In the data rows, the value 128 means zero.
Some points:
[ 79 112 137 155 153  96 140 149 126 115 108  81 135  95 165 150 110 158
 130 122 128 132 138 108 113 117 130 141 132 140 130 122 125 145 139 179
 141 112 156  93 117 147  83  95 152 128  84]
[158 146 132 147 150 109 119 104 151 126 149 126 112 118 134 166 110 105
 110 123  90 115 141 105 127 101  81 138  96 129 116 166  96  60 143 138
 122  89 117 155 177  90 192 137 150 137 145]
[133 117  69 142 122 178 122 158 123 180 131 146 133 132 148 148 152 111
 147 142 120 115 107 134 134  97 136 119  90 140 126 137 106 143 124 141
 120 109 138 160 118  93 124 101 148 158 129]
[153  85 118 123 138 150 113  88 125 118 136 126 138 120 123 112 125 137
 122 130 153 109 101  90  80 146 126 120 135 102 141 114 124 161  85 110
 119  93 106 103 116 134 162 124 125 162 126]
[163 149 187 144 100 155 110 110 154 104 112 124 120 176 147  98 136 119
 134 103 115 113 118 142 135 115 142 143 114 154 128 144 152 193 114 138
 153 146 135 148 123 110 114  86 105 124 170]
[164 141 121 111 124 116 153 160 107 105 142 133 102 131 173 119 132 162
 116 136 114 119 145 133 134 129 128 134 125 112 119 135 141 119  84 137
 123 123 166  66 116  57 105 100 108 120 121]
[147 147  92 150 172 152 102 104 132 106 108 160 126 168 106 105 111 130
 109 128 144 109 113 159 128 141 122 109 120 161 161 117  84 131 114 131
 112 140 121 120  98 113 110 113 126 117 108]
[145 136 117 137 119 108 106 122 102 137 119 153 126 125 122 154 115 114
 109 113 109 116 181 114  96 126 110 109 151  87 113  96 173 135 109 108
 105 130 149 130 125 148 150 184 154 154 149]
[103  59 119 102 141  78 121 114 185 149 123 118 131 130 107 111 139 125
 124  97 110 116 131 137 180 116 129  97 106 111 122 159 141 119 165 111
 107 148 138 154 153 123 155 139 106 174 119]
[ 93 139 121 149 106 148 126  99 116 124 149 102 132 111 123 164 158 113
 127 146 109 111 121 153 111 130 163 155 206 113 119 135 127  80 128 126
 151 129 130 108 118 110 100 193 105 127 156]
[173 117  71 140 138 110 115 133 143 125 107 101 111 145 124 135 138 138
  83 134 147 178 145 101 140 121 131 131 148 133 174  99 154 151 110 143
 175 140 100 112 140 145 109 111  94 104 114]
[138 100 172 147 118 148 146 113 117 152 106 112 140 132 137 118 119 123
 114 100  95 165 153 113 102 159 118  90  93 160 153 117 114 127  95 100
 106 116 130 149 182 154 146 167  84 133 148]
[125 113 140 125 128 159 131 129 113 174  97 115 108 126 126 117 170 163
  72 105 159 123 101 169 129 143 114 146 118 145 133 132 143 134 121 124
 116 131 136 133 111 137 112 116 137 130 135]
[166 132 181 106 137 113 111 127 114 121 152 209 128 103 169 115 132 155
 157  99 153 116 113 145 102  91 128 117 137 139 123 101 143 107 135  97
 135 143 115 144 104 119  90 104 174 122 158]
[146 167 111 139 116 138 163  97 132 149 132  92 126 113 141 100 130  96
 116 108 100 185  97 149 113 114 134 102 129 155 129 113 111 163 115 134
 117 107 144 142 137 149 126 119 153 146 130]
[147 129 156 126 148 161 127  92 110 109 136 116 113 129 111 168 125 125
 135 111  82 111 132 142 121 106 127 148 101  98 106 122 169 101 116 153
 118 134 114 158 108 168 117 155  77 132 120]
[ 89 148  88 147 141  96 167 138 124 117 114 171 114 153 141  95 104 143
 134 131 141 114 129 128 108 149 140 126 139 136 125 113 145 134 150 119
 128 131 123 104 163 163 150 100  98 175 134]
[ 86 124 154 111 138 149 133 126 124 103 170 119  90 111 130 126 125 154
 134 118 158 120  95 101 166 104 126 104 165 142 152 127 110 123 161 110
  95 132  98 123 134 134 190  99 116 151 129]
[152 147  80 156 124 165  91 123  95 123 139 138 135 158 123  87 138 140
 125 109 152 113 107  87 111 143 104 131 143 135 150 137 137 163 173 116
 109 116 138 113 178 145 149 165 115 131 106]
[168 131 128 144 112 127 120 104 106 113 112 105 159  85 141  94 111 139
 151 152 121 106 148 121 150 140 128 147 107 145 136 106  87 148 147 129
 114 127 115 145 174 103 173 159 147 159 112]
[131 143 130 138 136 158 153 127 144 175 119 152 160 106 153 108 157 137
 117 138 118 113 136 104 160 154 139 156 108 122 125 101 132 142 110 132
 178 131 133 192 121 148 115 139  99  90 143]
[153  98 121 113 119 143 168 133  89 114  87 122 164 188 165 140 128 109
 100  99 123 121  93 115 104 112 111 136 115 139 111 112 145 146 113 166
 120 154 116 132 147  90 159 121 195 145 141]
[139 123 128 211  87 123 155 151 130 190 126 142 101 136 122 124 136  63
 145 132 132 125 130 142 130  83 113 134 139 112 168 127 112 138 170 126
 102 139 115  87 129  98 122 110 125 133  99]
[132 163 135  95 126 124 147 130 131 182 115 133 129 131 140 164 155 167
 157 102 137 110 167 116 126 139 125 100 148 159 159 135 127 114  99 132
 144 110 139  98 109  78 130 105 146 138 100]
[150 114 137 129 143  83 118 143 137 186 133 113 117 147 129 110 159 163
 117 170 137  95 154 143 128 116 142 127 144 163 142 122 116 139  82 161
 109 127 142 108 135 165 124 118 151 124 119]
[ 82  93 105 133 125 133 146 139 158 105 114 138 100 155 148 109  96 151
 136 161 138 143 126 131 133 105 117 156 146 147 175 143 129 117 107 150
 142 100 141 133 139 143  95 138 148 121 103]
[143 131 119 111  84 155 130  98 133 120 138 129 146 161 180 122 118 105
  91 131 102 116 169 141 132 143 122 121 153 115 142 124 118 114 173 185
 124 135 140 171 107 129 119 101 128 129  86]
[ 97 139 151 114 101  83 119 131 116 141 117 128 167 151 141 107 142 157
 132 102 135 112  96 118 121  99 102 145 153 141 119 103 126 123 130 128
 123 116 129 113 116 118 125 106  98 117 133]
[ 89 107 107 123 108 132 166 116 135 122 120 116  93 148 178 128 103 128
 129 127 154 135 120 121 148 127 139 150 115 151  88 120 143 163 106 165
 122 118 140 114  87 116 106 110 122 105 133]
[162 126 132 118 166 119 133 124 128 111 139 163 112 128 128 130 143 159
 155 115 118 126  92 126 134 133 122 127 121  99 129 153 146 146 142 140
 113 123 108 114 151 142 148 171 164 131 122]
[154  68 121 150 131 117 123 131 119 129 143 170 112 131 110 127 141 100
 105 139 130 174 142 127 125  99 158 118 154 129  45 172  94  83 153 120
 164 112 117 105 100 141 119 112  90 104  94]
[143 152 129 132  97 123 105 117 128 126 119 133 147 112 121  89 129 132
 112 166 124 187 181 158 130 145 123 139 140 130 120 108 159 148 122 140
 127 123  88 128  88 114 116 183 164 149 145]
[171 149 116 115 105 119 177 136 135  91 124 116 134 134 133 134 123 145
 130 141 174 108 102 155 122 115 133 162 126 178 128 120 139 128 124 164
 113 124 171 120  96 177 124 128 121 118 140]
[181 100 131 126 160  72 121 121 130 125 108 112 124 119 113 141 138 138
 148 155 154 180  82 144 132 148 126 126 138 111 132 102 144 111 147 111
 108 122 137 155 124  90 137 145 131 131 135]
[ 86 164  97 175 107 128  96 113 111 122 137  85 126 120  87 106  86 144
 102 130 104 132 161 107 130 129 178 135 126 128 112 156 158  50 158  98
 137 144 140 140 106 120 110  89 160 114 160]
[ 89 168 144 100 125 153 130 125 103 111 133 121 115 100 126 113 125 140
 107 144 133 113 125 110  89 114 121 105  97 124 103 105 118 135 128 117
 139 138 114 155 163 107 124 196 103 143 132]
[137 139 152  92 125 142 149 122 107 147 133 149 146 122 103 147 140 158
 152 121 122 183 144 119  71 109 140 139 107 100 105 123  98 134 137 150
  83 155 116 160 170 134 139 129  97 121 142]
[ 89 113  83 176 108  86 109 112  83 124 146 155 142 120 115 180 142 132
 116 143 108 113 149 147 122 130 174 127 124 113  91 138 150 134 142  82
 142 126 124 170 146 138 138  87 169  74 115]
[105 142 168 122 132 115 138 132 142 140 132 101 134 134 123 133  76 148
 157  86 135 115  91 117 168 107 149 119 135 113 111 136 125 149 117 152
 157 141  84 137  82 122 107 161 112 116 155]
[150 140 145 111 140 165 119 127 119 124 136 100 142 135  98 159 140 106
 152 132 148 176 147 118 119  83 179 128 116 104 133 151 116  98 144  84
 180 153 144  88 104 155 117 109 152 102 109]
[154  61 159 151 143 152 119 142  84 115 125 100 109 119 119 137 118  69
 125 127 155 110 163 144 128 166 124 124 154  84 131 156 114 117 107 158
 133 112 129  98 138 162 113 169 158 128 204]
[ 83 161 108 137 132  77 102 193 101 127 135  52 126 109 139 104 165  84
 150 115 117 120 118 137 121 143 123 125  94 134 140 140 126 128  93 133
 123 115 125 148 129 157 144  97 123 148 100]
[162 117 111 123 132 160 103 201 119 134  95 134 152  96 124 142 124 118
 139 127  95 159 124 107 115 150 110 117 182 136 113 154 110 123 142 104
 114 156 140 117 100 146 139 112  94 139 109]
[130 145  92 139 129 127 124 127 149 176 136  59 125 130 127 136 154 143
 120 185  85 113 107 127 124 151 119 149  86  95 117 107 111 143 152 108
 148 148 125 148  93 133 106 180 100 101 153]
[102 137 163 107 125 116 108 139 113 138 148 138 115 127 101 129  95  45
 138 167 170 106  88 126 115 144 133 143 117 100 138 151 133  97 103  86
 149 191 132 119 139 130 109 107 156 112  60]
[ 84 143 145 103 159 161 128 121 157 115 139  70 138 136 165 132 110 148
 157 141 143 126 147 143 156  92 106 119 146 100 119 108 125 130 133  81
 117 115 122  93 184 151 131 105 127 129 139]
[105 118 103 176  65 129 110 105 200 120 139 144 115 116  79 157 156 129
 138 107 163 127 108  99 151 162  63 104 129 111 100 122  89  89  93 137
 118 193 134 116 181 124 187 137 163 154 157]
[ 81  84 123 108 149 120 107 105  91 125 165 137 137 104 121 130  95 151
 154 130 157 139  97 165 109 123  99 146 120 143 156 127 156 132 127  99
 151 139 128 112 108 106 105 130  93 121 141]
[142 158 122 144 110 125 134 142 106 125 104 151 118 161 141 108 133 143
 122 155 123 187  80 118 147 146 127 116 124 137 133 101 116 123  78 144
 121 125 146 138 168 155 159 101 127 143 130]
[ 91 114 144 140 114 127 133 133 164 118 125 156 144 101 161 127 100 140
 120  74 118 117 111 146 166 141 192 122  84 105 158 109 125 121 104 123
 133 135 123 137 115 134 125 190 139  68 140]
[134 132 154 131 160 148 140 191 168  95 160 110 150 120  98 141 150 114
 162 119  96 145 180 135 161 123 128 148 155 123 121 122 151 143  88 101
 109 134 113 174 111  74  96 111 100 115  84]
[ 86 139 137 129 126 129 161 130 121 125  96 136 115 137 124 100 103 137
 125 146 157 113 132 132  85 112 109  96 151 140 133 111 128 166 160 169
 117 125 171 119 151  88 185 112 109 122 144]
[160 113 140 109 143 147 113 201 147 109 151 135 132 123  97 155 108 123
 123 148  81 119 147 141 125 145 135 126  98 160 145 132 148 137 176 140
 134 133 115 153 155 148 124 102 141 140 104]
[ 87 165 151 119 122  89  62 137 188 134 110 166 145 144 132 186 125  74
  96 144 168 139 110 133 156 170 134 149 133 119 129 164 111 125 138 132
 112  95 106 113 146 141 105 139 113 140 181]
[ 95 110 167  58 151 151 127 112 169 142 113 162 115 125  57 103 146  85
 133 121 115 114 155 102 179 135 146 167 142 156 125  83 131 132 122 120
 156 141 152  81 126 123 108 130 146  94 138]
[144 137 122 145 108  73 132 106 122 100 119 170 124 126 116 127 142 120
 137 141  91 119 151 115 134 142 109 117  85  88 153 109  87 148 175 118
 133 113 134 145  70 148  95 165 145 122 142]
[166 135  99 150 111 124 152 112 131 125 129 146 154 111 121 117 140  97
 126 168 149 118 114 128 118 105 140 121 140 133  99 202 179  56 133 121
 152 116 110 112 133 130  90 108 128  89 145]
These points spread out most along one direction. Take the direction at right angles to it along which they spread out most. Then take the direction at right angles to both along which they spread out most. Go by this last direction. How far along it is each point below, from 0 to 99? The average is 50, and the first point in the table lies past the average. One standard deviation of the points above along it is 16.
[ 86 139 137 129 126 129 161 130 121 125  96 136 115 137 124 100 103 137
 125 146 157 113 132 132  85 112 109  96 151 140 133 111 128 166 160 169
 117 125 171 119 151  88 185 112 109 122 144] 64
[102 137 163 107 125 116 108 139 113 138 148 138 115 127 101 129  95  45
 138 167 170 106  88 126 115 144 133 143 117 100 138 151 133  97 103  86
 149 191 132 119 139 130 109 107 156 112  60] 77
[ 87 165 151 119 122  89  62 137 188 134 110 166 145 144 132 186 125  74
  96 144 168 139 110 133 156 170 134 149 133 119 129 164 111 125 138 132
 112  95 106 113 146 141 105 139 113 140 181] 54
[137 139 152  92 125 142 149 122 107 147 133 149 146 122 103 147 140 158
 152 121 122 183 144 119  71 109 140 139 107 100 105 123  98 134 137 150
  83 155 116 160 170 134 139 129  97 121 142] 38
[153  98 121 113 119 143 168 133  89 114  87 122 164 188 165 140 128 109
 100  99 123 121  93 115 104 112 111 136 115 139 111 112 145 146 113 166
 120 154 116 132 147  90 159 121 195 145 141] 53
[ 89 113  83 176 108  86 109 112  83 124 146 155 142 120 115 180 142 132
 116 143 108 113 149 147 122 130 174 127 124 113  91 138 150 134 142  82
 142 126 124 170 146 138 138  87 169  74 115] 65
[131 143 130 138 136 158 153 127 144 175 119 152 160 106 153 108 157 137
 117 138 118 113 136 104 160 154 139 156 108 122 125 101 132 142 110 132
 178 131 133 192 121 148 115 139  99  90 143] 14
[ 83 161 108 137 132  77 102 193 101 127 135  52 126 109 139 104 165  84
 150 115 117 120 118 137 121 143 123 125  94 134 140 140 126 128  93 133
 123 115 125 148 129 157 144  97 123 148 100] 62
[125 113 140 125 128 159 131 129 113 174  97 115 108 126 126 117 170 163
  72 105 159 123 101 169 129 143 114 146 118 145 133 132 143 134 121 124
 116 131 136 133 111 137 112 116 137 130 135] 44
[162 117 111 123 132 160 103 201 119 134  95 134 152  96 124 142 124 118
 139 127  95 159 124 107 115 150 110 117 182 136 113 154 110 123 142 104
 114 156 140 117 100 146 139 112  94 139 109] 65
[150 114 137 129 143  83 118 143 137 186 133 113 117 147 129 110 159 163
 117 170 137  95 154 143 128 116 142 127 144 163 142 122 116 139  82 161
 109 127 142 108 135 165 124 118 151 124 119] 56
[164 141 121 111 124 116 153 160 107 105 142 133 102 131 173 119 132 162
 116 136 114 119 145 133 134 129 128 134 125 112 119 135 141 119  84 137
 123 123 166  66 116  57 105 100 108 120 121] 56
[138 100 172 147 118 148 146 113 117 152 106 112 140 132 137 118 119 123
 114 100  95 165 153 113 102 159 118  90  93 160 153 117 114 127  95 100
 106 116 130 149 182 154 146 167  84 133 148] 29
[ 89 148  88 147 141  96 167 138 124 117 114 171 114 153 141  95 104 143
 134 131 141 114 129 128 108 149 140 126 139 136 125 113 145 134 150 119
 128 131 123 104 163 163 150 100  98 175 134] 71
